128 stands for zero in the data rows.
Every row has a hidden score. In each pair, how much higher is the second row's than the first's? 20 means about the same, 40 much higher and 0 much lower. The score is a weighted sum of the row's numbers plus the product of two more (or one squared), each taken from its middle value.
[ 89 120  86 139 100 128  93 114 107 122]
[102  86 156 129  99 147 139 136  91 111] -> 15
[138  90 174 125 149 156 180 129 136 106]
[101 175  90 119  93 123  91 131  81 164] -> 19
[135 167  97 126 142 110  91  97 157 162]
[ 86 147 117 123  86 117  97 122  94 158] -> 14
[143 107  88 146  97 129 140 124  97  79]
[173 108 107 147 153 125 165  98 174  79] -> 19
[114 169  93 124 113 105  93 100 133 157]
[154  90 161 139 170 136 150  82 158 109] -> 22
[181  90 167 135 173 162 175  88 151  96]
[179 102 126 145 172 118 175 114 170  79] -> 31
[157 104 167 114 172 158 176 173 174 127]
[126 152 146 120 141 110 125 118 142 166] -> 22
[128 115 140 118 123 144 142 172 110 131]
[ 98 162  82 133  95  93  93 133  86 148] -> 25
[ 94 110 104 141  85 127  94  85 101 110]
[146 155 146 121 156 110 143 128 174 160] -> 22
[124 118 137 119 116 141 136 169 108 132]
[100  96 142 138 104 131  96  83  90 135] -> 21
[177  99 161 134 167 164 155  85 127 112]
[102 178 175 121 147  90 102  98 151 167] -> 31
[103  98 120 139  88 135 100  96 107 110]
[168 118 154 121 172 139 175 166 167 117] -> 24
[154 100 164 115 166 156 172 171 162 125]
[ 97 118  88 145  86 114  94  88  95 101] -> 18
[177 103 105 149 152 127 170 108 174  82]
[178 112 150 126 171 122 181 171 161 100] -> 25
[104  99 116 139  90 136 104  96  93 102]
[163 111 166 114 171 152 175 172 172 129] -> 23
[ 93 131  92 126  98 141  98 155  98 142]
[123 133 151 125 140 118 119 105 119 162] -> 26
[135  91 175 126 146 153 179 128 129 105]
[154 141  97 133  90 147 115 143 115 101] -> 39
[173 107 157 127 169 119 179 172 164  99]
[100 102 127 119  87 155 118 170 104 124] -> 9
[124 150 147 120 139 111 124 118 142 165]
[120 168  91 125 115 108  94 105 134 154] -> 19
[132 101 158 114 151 155 162 171 137 130]
[ 96 176 100 120  85 103  91 122  99 166] -> 15
[144 106  90 143  95 131 136 129  92  79]
[118 108 100 145  88 124 103  89  92  90] -> 21
[ 92  97 102 123  99 168 111 171 121 125]
[183  86 170 123 170 167 167 141 158 113] -> 22
[171 176 173 120 144  79 158 103 142 149]
[134  91 176 125 145 153 180 128 122 106] -> 16
[125 133  82 127 105 162 112 155 103 119]
[ 91 144 100 125  88 123  97 137  89 149] -> 31
[178  95 165 135 171 162 165  87 147 104]
[ 93 131  93 126  90 131 103 167  91 130] -> 27
[124 177  88 129 100  93  94 110 122 148]
[ 95 107 118 121  85 151 112 174 104 126] -> 11
[175  86 172 135 173 162 180  82 162  92]
[ 99  86 139 134  89 144 127 128  97 100] -> 21
[181  85  92 166 132  84 172 120 161 126]
[ 88 115 107 122  91 151 104 169 105 138] -> 10
[180 105 145 126 172 138 181 171 161  91]
[111 153 169 147 161 108 105 100 178 112] -> 27
[148  89 174 131 160 155 178  85 136 100]
[ 94 178  89 120  90 116  92 125  83 164] -> 22
[ 97  99 175 127 129 145  94  84  78 171]
[152 169 137 121 173 104  92  85 177 170] -> 29
[130 164 101 125 145 112  92  95 156 164]
[103 173 101 117  91 113  98 117  99 164] -> 13
[ 84 107 106 133  88 149  93 106 120 124]
[103 174 116 117 114 108  92 107 116 171] -> 27
[180 101 132 149 171 119 160  89 184  81]
[108 167  85 129 103 109  93 133  84 153] -> 16
[158 101 166 114 168 158 175 172 173 126]
[119 125 151 124 135 124 117 108 104 157] -> 24
[132 165 103 123 142 112  93 101 159 166]
[ 95 120  85 129 109 152  99 156 114 129] -> 15
[172 101 101 146 143 134 171 124 164  84]
[186 100 156 126 170 136 181 170 164  93] -> 24
[115 115 118 120  91 147 131 173  89 109]
[148 159 150 119 165 108 148 123 182 162] -> 24
[179 156 123 123 160 119  94  93 175 161]
[100  92 148 115 101 159 134 167  87 129] -> 7
[178  93 168 120 168 146 178 166 169  98]
[131 147  91 132  96 132 104 143 108 123] -> 25
[137  85 173 130 164 162 157  86 129 124]
[147 170 175 121 145  76 154  99 139 152] -> 20
[111 137  92 134 100 119  96 161  99 134]
[139  88 174 144 163  86 158  92 170 102] -> 10
[165  88 164 138 173 141 169  92 162  92]
[ 99 177  92 123  85 103  93 113  94 159] -> 19
[173 157 119 123 169 122  93  93 177 165]
[139 145  82 126 100 164 117 137 103 114] -> 1
[176  94 166 134 173 161 158  87 144 107]
[160  98 154 144 169  93 165 101 172  91] -> 30
[ 87 140 118 129  84 119  93  94  89 153]
[125 108 146 116 124 151 143 171 102 130] -> 23
[142 107  87 145  96 130 142 131  92  80]
[125  93 132 132 113 146 137 144  95  98] -> 19
[139  85 174 131 161 151 148  86 130 128]
[119  85 175 130 151 155 135  85  98 143] -> 19
[112 119 131 119  98 140 126 172  83 131]
[ 89 175 175 124 138 100  92  93 156 159] -> 17
[140  99 108 143 111 137 137 109  99  80]
[140 164 144 119 150 106 134 129 164 166] -> 24
[ 94 178  85 130  84  90  91 106  87 151]
[125 115  83 147  86 114 117 116  92  80] -> 22
[ 88 175  86 122  86 108 101 119 102 152]
[134 122 124 120 107 141 146 173 106 109] -> 21
[ 94 177 174 122 152  96 102  97 147 161]
[124 119 125 120 103 143 136 172  95 118] -> 17
[160 105  94 147 122 132 156 108 131  83]
[184 102 140 127 173 142 181 173 175  86] -> 24
[175 118 132 131 173 119 179 170 160  90]
[119 165  89 130  99 114  95 150  93 149] -> 18
[183 112 139 127 173 135 180 171 165  91]
[ 88 118 120 126  85 138  97 127 104 142] -> 12
[147 106 169 128 173 139 150  92 165 134]
[140 140 152 123 155 118 135 113 153 158] -> 22
[171 111 119 146 159 121 156  85 166  81]
[ 92 114 141 132  93 129  91  86  92 152] -> 18
[125 177  84 122  92 138  97 134 104 146]
[125 136 148 123 139 119 125 118 134 159] -> 27
[181 175 166 120 153  91 167 107 138 143]
[101 118 105 122  83 143 114 172  89 119] -> 15
[112  95 167 134 106 130 172 112  95  93]
[130 150 147 121 140 111 124 116 144 165] -> 33
[118 130 146 125 127 124 116 118 104 158]
[175 100 164 123 168 133 180 170 167 101] -> 18
[177 101 132 128 170 148 180 173 173  82]
[ 96 120 117 127  88 134 105 141  94 131] -> 18
[180 102 106 145 153 131 174 122 169  81]
[106 125  83 129 107 156 102 157 108 127] -> 14
[101 133  83 131 109 140  98 162  97 136]
[105  91 167 130 111 139 164 124  80 100] -> 17
[126 166 101 122 133 111  93  99 146 164]
[ 91 177 173 123 146  99  96  92 152 159] -> 17
[156 176 117 128 168  96 108  85 172 166]
[184 100 138 149 173 118 162  87 170  82] -> 19
[ 91 118  87 129 104 152  98 152 107 129]
[ 89  95 114 129  86 155 103 157 128 121] -> 15
[155 160 155 120 169 109 151 121 176 163]
[180 143  86 139 132 107 173 155 173  79] -> 17
[177 102 143 126 175 142 180 171 170  89]
[ 86  88 121 119  87 164 124 160 119 114] -> 6
[146 151 151 121 159 113 142 119 166 160]
[120  92 170 131 115 138 170 120  93  98] -> 12
[133 154 147 121 141 109 126 119 154 168]
[182 175 165 119 153  89 166 104 142 144] -> 21
[134 131 151 125 150 121 131 115 144 155]
[111  99 132 116  94 157 135 160  87 113] -> 9
[180 116 133 131 171 119 179 170 164  91]
[139 153 149 121 151 110 133 119 162 165] -> 14
[ 96  99 108 122  95 165 108 172 119 132]
[120 139  86 131 104 136 102 161  97 130] -> 23
[183 128 103 135 158 124 179 168 171  80]
[ 88 104 108 121  88 155 112 169 107 121] -> 13
[126 117 142 118 126 143 143 173 114 133]
[107 107 134 120  99 146 127 171  85 126] -> 18
[140 101 160 116 155 155 165 172 147 129]
[106 127  84 127 110 150 103 167 104 135] -> 15
[ 92 123  99 125  93 144 103 166 103 137]
[107  93 143 115  99 159 137 166  83 119] -> 16
[ 96 178 174 122 150  96  99  94 156 160]
[145 148 158 121 166 112 139 109 172 165] -> 23
[117 106 147 118 120 147 136 169 100 137]
[127 137 147 124 141 118 127 117 127 158] -> 22
[157 144 147 139 168  77 161  95 142 110]
[ 99 174  89 125  88 101  96 104 103 152] -> 9
[171  91 168 134 173 163 174  81 160  97]
[185 105 122 145 171 119 174 108 171  80] -> 32
[ 93 120 144 130  93 128  92  82  92 157]
[148 152 100 138 116 105 138 105 143  97] -> 21
[ 97 102 122 138  88 132  94  83 108 121]
[141 167 145 118 156 105 137 123 176 168] -> 22
[ 86 174 175 122 136  99  92  97 153 160]
[130 107 101 146 102 127 123  91  88  81] -> 21
[115  94 139 136 109 136 110  96  87 119]
[ 95 176  93 123  87 101  93 112  94 159] -> 19
[ 90 174  96 118  86 111  96 126  92 163]
[116  86 167 125 120 150 155 149  93 115] -> 22
[156 178 173 104 164 134 129  83 172 168]
[177 101 142 126 174 141 180 172 166  88] -> 31
[101 178 173 121 151  89 107  96 144 167]
[139 131 127 120 122 135 149 172 128 118] -> 16
[172  94 158 133 170 118 178 154 165  90]
[ 95 106  99 127  97 158 102 166 117 129] -> 14
